One vector is turned by the same rotation once a step. Each row is the vector after some number of steps, and that number follows the row.
The counts run from 0 to 443.
[-13  -3   3 -10  -9   2  27  -4   3   2  13 -21  21  11  11 -15  20 -19
 -28 -10   7  13 -33  -2   2 -21   4  -4  11  -3 -13  -7  29   1  -1  -4
   8  -7  -8  -4   0 -26 -16  20  11  13   2  16   6  -6 -26   7  18   0
 -10  21  20 -12  -1  11  15]  313
[ 21  -3 -33  13 -15  22  -5 -10 -21  -3   2  -8   5  11   3  17  -4  -9
  -1 -20 -12 -10  17 -25 -17   0  21 -12  -5  25   2   1 -19  15   2 -11
   6  18   0 -23   7 -10  -8   7  -1  37   3  16   6  -6 -14 -18 -10 -13
  -7  23   7  -6   8   0  -2]  148
[ -2  12   1   4  17  -8 -15   4   5 -13 -22  16 -11  -6   9  -8   5  15
   7  -4  14  10  21  27  -7  -4  -8 -15  20  18  29   9 -16  -9 -21   1
  -3  13 -15 -13 -21 -12   9  12  -2 -47   3 -32   1 -25  -9 -19   6  -7
   5  -6 -13  21  -2   3  16]  271
[ 18   9  -8  11  13   8 -17   1  17  25 -11  15  -8  -4 -25  -3  16  -4
  -6  28   0 -10   1  -4 -13  -2   1  -3 -12  15 -22  -3  15  -3  27   4
 -33  13   2 -12 -10 -10 -10  -8  -6  -8 -19  22 -19   8 -18  -7   1  20
  -7  25   0  12 -15 -14  29]  346
[  6  22   1  10  -7   5 -16  20  -4 -23  -5 -11 -11 -11  -3  -6  11  12
  44 -23 -28  13   5 -27 -14   7   3 -14 -12  19  -8  -4   0  17  27 -11
  28  -4  -5  -7  -3  13  12  23  -4  11   4 -18   3  16  23  -9  -4   2
  19 -13  -8  -2  23  -4   0]  387
[ 23  -6  -1   0  -3  -9 -18   8   2  -3   5  -9  13  -6 -13  -3  -1  11
  20 -16 -33  11  -2 -25 -13  14  -1 -11   4  14   9   2 -15  20  -3 -35
  31  11 -11 -24  -3 -18   0  -6  21  26  -1  -5  11  -4  -2 -13 -27   5
  17   7   7   6  17  22 -10]  156
[ 15 -14  32   9  11 -12 -20  -3  37  36  -8   1  -8   5  -4   9   0  -8
 -11   9 -11   2  -7   9  28 -22  -1  -4   2  -2  12   9  15 -12  -4 -16
   0  27  -3   4 -17 -12  -3  21   3 -12 -26  14  -5 -29  -5  24  19  -2
   0  11 -20  14 -18   2  17]  111
[-13 -11   5 -18   0  -4  35 -11 -16   2  11  13  26  23 -13  27 -25  11
   1   4 -17  17  -5   3 -17  10   0  16  12 -12   2 -17  -4   3   1 -14
  33  19 -14  16  12   5  -4   8  16  -7  -1 -23  10 -15  13   6  -3   9
  -3  23   7  -8  16  20 -10]  296
[ -1  21  -4 -19 -11  14 -23  -2 -18 -11   3  -8   6  -5  -3  22  11  17
 -12 -15  14   0  21 -25  11   4 -10   9  -4  -9  19  10  -1  -4  13  24
  -6 -18  -8 -22  22  16  16  -8   9  15  -8 -13  -5  17  16 -19  16  14
  -7  -5  17   3 -15 -24  12]  50
[ -4 -19  16  10 -16  -3  -4   2  -1  43   1  13  -2  -8   0   2 -11   2
 -35  19  16   1 -24   5  11  -1   2   9  -1  -9   3  -1   1  -3 -10  34
  10  17  -2  -6   5  19   2  23   4  31  18   6 -23   8  -2  -1   9  -5
  12 -26  20   6 -15 -14  14]  210
[ -8 -14   6 -17  -6 -20  14 -26   5  -5  -9  -3  15   5 -16  -1 -28   1
  18 -10 -29   3  -3  21  -7   1 -15   6  -9  -1  -2   6 -32  11  -7 -20
 -21   1   1   7  -3   6 -15   4   4 -13 -19 -22  13  24  10  -8 -12  -6
 -10  23   2  20  12  17   7]  133
[ -2 -21 -10  19   0   5  14  -6   1   9  12  -8   1   2  19   4  31 -24
 -18  -9  -1   2  -2  -2  -5  -6  15  -1   8  18   5 -12  15  -3  -9 -17
  12  -4   6  -1   5 -26 -17   0  -4  25  22  27  -1 -45 -27   5  -1  -5
 -13  10   6 -16  -2  23 -15]  315
[-18 -12  13   2   8 -18 -26   9  25 -19   9 -25   2  16  14 -12   9  10
  18  -6 -25   6 -17 -17  -2  16 -20 -17  12  -7 -17  -4 -12  20   3 -21
  41  13  -1   6 -25 -14   2 -11 -12  -8  -5   0   9  -1 -11 -16  -7  10
  -2  20   1  -6   8  -9 -12]  168
[ 10   3  19  14  -6 -26 -11   5  -7   6 -10  -7   4 -23  -2  -6   6  15
   3  12 -10   4  10  -6   7  19  -1 -22  -8  -3  -2  12 -45   6  -1 -13
 -27  17  20  -9  -1  12  -2 -11  -9   6  18 -13   0  20  -4 -10 -37  14
  -9  14  -3   8  -7  15 -18]  363
[  8  -2  -9  -1 -16 -13 -13  28  10  17   0  16  -4   1 -15 -23  14  -7
   9   1  16 -11 -17  -3 -15  10  10  11  -8  21 -16  15  12  -4  -8   8
 -11 -12   4 -15 -23  -8  -5 -14   6 -14 -13  23 -12   2 -35  14 -26  -4
  15 -11  29   2  -7   3  18]  11
[ -2 -30 -18  21  21  -3   8 -15  15   5  13  18 -13 -22  -3  11  20  -7
  19   5 -16  -1   3   1  -4   4 -14   2  15   3  13  -8   7   1 -13 -14
  -1 -31   2  -1 -22 -13  -6 -17 -12  13   7  11  -9 -23 -11  -8 -16   3
  12  -7  -4 -13   5  33 -32]  327
[ -2 -41   9  12  23  -2  -2 -10  31  23   9  12 -27  10  -3  23   7 -10
  -1  14   7  -7  11 -10   6  -9 -25   9  -6   5 -10   1  19 -13  -4  20
 -32  -6  22   5 -19 -19  -9 -26 -16  -1 -14  13 -19   3 -15  -3  -9   4
 -10   2  -1  11   1  -2   3]  338
[  9   8  20  22  16  -3  -7  39  25   4 -15  18  -3  11 -18  -6 -19  23
  -8   7  -2 -17  -6  27  -7  21 -11  10 -15   0   2  -2  -6  10  -6  20
 -12  13  -8   5 -16 -17  28 -18  -6  -8   7 -19  -6  24  -8  -2   2  -7
  13  -8 -10  16 -13 -11   6]  35
[-11 -26  14  -7  16   8  15 -12  44   8   3 -17  -3  -3 -15   0   3  -9
  35   9  -8   2 -16   5 -16 -10 -22 -13   7 -11 -11  -9   7   0  17  -4
 -11 -26  -1   9 -20  -1 -13  -6 -17  -6 -14   3  -4  10 -18   0   7   9
 -14  21  -7  -5  16 -14  16]  336
[-12   6   8 -12  -3  38 -11   0 -14 -23   6 -10  -8 -13  -7   5 -10   5
  20 -30   4  18   0 -29   3  -8  -6  15   7  22 -23  -3  36  -6   9  18
  11 -16   1  -7  -4   0  11   6  18  26  11  -8  -7  32  30   2   8   2
   0 -24  10   6  10 -11   5]  389
[-11  -2  -7   1  15  11  31 -16  11  -6  12  -8   8 -16 -15 -22  14  -9
  16  17 -25  -3 -24   1 -23  -3  -6  -9  19  -4  -2 -20   4   7   7 -16
  15 -34 -25  -3 -20 -21 -10   2   0  20   3  13   8   1 -20  -1  13   0
  16   5  -6 -19  13  15  -7]  324
[ -3 -13   6  -5  18 -22  15 -10  29   5  12   6  -1 -17 -11 -15   7   6
   1  12 -15  -2 -27  12  -3  -2 -27   8 -10 -19  -1 -11   9   8   3  -8
  -9 -41 -19   5 -17 -20   0 -20  13   9 -17   4   6  23  -7  -6  -8   4
  16  -9   0  -2  13  14  -8]  329
[-15 -14  -4 -33 -10  -4  25 -22 -17   2  21  15  11  29  -3  27 -27  10
 -19  13   4  15   0 -11  16  -6  -5  27   3 -10  -4  -8   4   3 -12  -4
  17   3 -11  11  17  -3  -3  -8  21  -1  -3 -14  15   5  19  -2  -1  -2
   0   1  23  -2  13  14 -19]  297
[ 30  32   7  -6  -2  -8 -14  41   4   5 -13  -6  14   6  -8  -6   4  23
 -13 -18   8  -5  -8   2  26  -4  15  -7 -23  -6  13  14   9   0   2 -12
 -11  -3   3   2   0 -17  25  -3  27  -5  -9  10  14  10   6  23  -5 -12
  -6  -1 -32   8 -16   0   6]  254
[  4 -18  18  -7  14 -22 -10  -4  41  19  11  -1   2  17 -21  -2  -3  -3
   0  19 -20 -13 -22   5   0  -4 -15   3 -26 -18  -7  -1  -2   8  17   9
 -10  -1  -5   1 -10  -8  -1 -11  -4  -1 -35   6  -4  31 -16  -3  10   3
  -6  17  -7  12  -5 -26  22]  341
[ 10 -28 -13 -16  -7  34   9  -7 -20  -8   8  -4   7   3  -8  14 -17  -5
   3 -34  -7 -15  -7 -21  -8  -4   2   8  14   4   4   0   1   3 -29  -7
  18 -14 -13 -29  12 -14   3 -20  27  38   8  11   4   2 -13   1 -27  -9
  -8   4  29  -2   6  10  -3]  153
[ 20 -12 -12   3  16 -19  -9 -15   7  27   0  -6  -7 -15   7  26  23 -24
   8   3   8   7  12  -7   6 -17  -2 -32   8  -5  32   6   2 -23 -15 -22
 -12  -6   3   2   1  10  -2   2 -11 -33  -9   8 -17 -38 -18   0   2   1
 -17  19 -13   5  -4  -3  10]  108
[  7  -5 -16   4  12 -21 -18  24 -10   4   0   4 -10   4  26  10  13 -12
  19  -8   9  -5   0  -4 -15  19  13  -9   4   1  -3   1  28 -20 -13 -18
  34   2  10  18   7  19  16 -13 -12 -35  20   5 -15 -11  -2   0 -31   6
 -11   1 -12  -4  20 -29 -10]  403
[-10  13 -16 -34  12  27 -10 -10  -3 -30   4   2  -1  -4   5  -6 -18   5
  -4   8  25 -18  18  12  16 -22 -14  -8  26 -13  30   8 -10 -13 -43   8
  -3 -14 -12  -4  -3 -18   6   2   2 -27   5 -13   8   1 -10 -26  10 -12
  -8  -8  -9   5  -6 -25   4]  269
[ -9 -24   2   0   9   9  19  -7  -5 -11 -17 -20   9 -28  -2 -10   1 -12
 -13  -4   6   6   2  35   1 -19   0  14  26 -23  13   1   0 -10 -20  -1
 -16 -21  -5  18   9  16   6   3   3  -6  16   2  -6 -14  31  26  22   1
 -18   4 -13 -10  -6 -13  -5]  424
[  7  13 -18  13   5  -3   3 -10   3   3  12  11  -6 -17  11 -22  31  -9
 -23  18 -10 -10  -3  -8  15  -4  -6  -4  -6   8  -5 -16  12  10   9  -8
  -6 -20  -2  -8 -16 -36  -7 -21   3  28 -13  24   8  -6 -18 -18   6  -7
  19  -8  -1 -14   6  30 -23]  322
[ -9 -33   9 -15 -28 -16  28 -19   5  17  17 -13  24  26  18  22   8  -5
 -11 -15  -9  26 -15 -12   0   1   4  -8   5 -17   0   1  -7  14 -18 -15
  28   9  12  20   1  -3 -11  17   7  15   7  -4   6 -16 -17   8   7 -12
 -16   9  15 -14   1  15  -6]  308
[ 25 -17 -15  24  -9 -23  -5   0  -8   8  -4  12  -9  26  11   8 -17 -10
 -20 -29  -5   3  17  -4  -9  -3   7   7 -19  39  -3   1  -1   4  -2  -8
 -26  17   8 -13   9 -17   4  -4   3   7  -1  -8   6   3 -18  -7 -20 -26
 -13  22  12  17  -6  13   4]  143
[ 11  -6  -5  -1  11  10  -9 -20  10  29   6  10 -14  -4   9  15  11 -17
  -8  14  26   9  14 -10  23 -37  -9 -16  15   1  18   8  26 -24 -12   2
 -15   0  11   1 -15  -9  -7   0  -7 -13  -7  10 -15 -24 -14   7  14  -2
  -1   3 -16   6  -5  -2   3]  107
[  7 -12 -24  -3  -4  -5 -18  19 -19  10  -1  21 -10 -14   7  -2  32   4
 -10   4  19  11  21  17  14  -2  10   6  -3   3   6   4  23  -8 -23  -5
   5   2   6   9  -5   6   0   0  15 -30  18  18 -23 -24  20  13  -1   6
   7 -31 -15   3 -12  -6   6]  414
[  2  17  39  -6   7  19  -2   5 -14 -15 -11 -16   4 -14 -12  21   1  18
   8 -22   2  12   8   0 -18   8  -5  -3  18  -9  13   8   9 -19  23   5
  13  -3 -16  -6  26  16   8  14   8  -3  13 -20   0  -8   9   5  13  25
  -7  24  19   1  -7 -11  19]  53
[ 21  28  -1  13  15 -16 -23 -10   5  17  -8   1  -5  -8  -9 -11  18  -9
 -19  25 -14 -13   0   1  22 -18   6  -4  -2   5  11   4   2 -13  10 -13
 -20  20  -2  -7 -12  -4  -8  15  -6 -16 -45  25   2 -25  -3   0  15   4
   1  11  -8  13 -20   7  10]  115
[ -9  -3  16   8   0 -10  21  11  -4  -7   5   2  -7   4  11  -2  20   1
  16 -14  -7  25  -8  20  -7   4  12   2   3  16 -13  -9  20  -4   5  -6
  25   3  16  25 -15  13   3  43  -4 -26  21 -24   0 -17  -1   6   6  -8
 -10 -18  13  -7  -5  17  18]  76
[ 13  10  -9  -4 -10 -23  -3  32   7   7   1  25  -7  12 -11 -10  -5   2
  16 -11   9   1  -5   1   4  -1  19   2 -30   7  -5  14  17   2  -4   8
  -2  -6  10  16  -9  13  13   4  13 -22 -17  -9   4  20  -7  11 -18 -23
   5 -32  -7  18  -3  -2  14]  242
[-13 -14  -2   7  -5  17  15   8   1  -3  -6 -21   6 -12 -14   5  27  22
   5  13  -6  28  11   1 -15  16 -14  -4  -1 -11 -27  -9 -17  12  17   2
  -7   2   1  18  -6   8   9   0 -12   7  22  -2 -18   6  24   6  24  35
  -8  17 -17 -12   9 -14  -2]  192
[ -4  10   6   3   4  33   7  17  16 -12 -12 -10   1   0 -12   2  -4  25
  22  -5  -1   3   6  17 -38  14  -3 -10   2 -10   8  -7 -27   6   6  20
  -1   2 -18 -12  -6   9  18  22  -9 -17  15 -32  -9  14 -15 -22  21   5
   5  -1  -1   2  -2 -30  37]  41
[ -1  24 -11 -10   7  21  38  -5  15   3  13   2  12   1  -9   3   1   2
  -7  21  18   5 -20   0  14 -37   2  -3   3  -8   3 -11  36  -5   9   7
  10 -18 -20  12  -1 -13  18   8  16  18   6   5   8  16   4   9  28 -11
   9 -13 -26  -8  13  -7 -16]  94
[  3   2 -23 -20 -19 -12  12 -37 -10 -15   0 -15  12  11   4  -3 -16 -11
   8  -4 -13  -1  16  -6  -4  -6  -5  -9 -18   5 -12   3 -46   3   2  -9
 -32   7  13  -9  11   0 -22   6 -15   3 -16 -22  12  22 -12 -20  -7 -25
 -27  22   8   5  10  -4   8]  137
[ -9 -24  -5 -10  11  11  10  13   1 -16  -1   2  14  -9 -29 -18  26   7
  12  -5 -21   2 -10  28 -26  18 -20  19  -6  -5 -22 -19   4  10   7   1
  -7 -28 -10   2   3   1  -4 -19  18 -18   7  14  -6   5  20   3   0  28
   1  -1  14  -2   6 -22  31]  185
[ -3   8  -7  -8  -8  19   9  24  -1   4  -8  -6  -1 -13   8 -22  25   2
  22   7   3  13  -2   1 -19  -3  14 -21  21   0 -13   0   6   0  -5 -10
  32  16  -4  20 -10  13  -3  24   9 -35  25  19 -13 -20   9  18  10  10
   8 -11 -19  -1   1 -21  25]  411
[-13  12  18 -15  -3   3  17  -1   7  -9   7  -3 -11  13   4  -2 -41  -5
  17  10   1 -17 -30  -3   6   1  15  18  -8 -12 -12  13  -8  -4   2  19
  19 -16   4  37  -1  21  12  12 -24  24 -13  -2   8  35  14  15 -11 -30
   8  -9  -1 -12  -8 -18 -16]  233
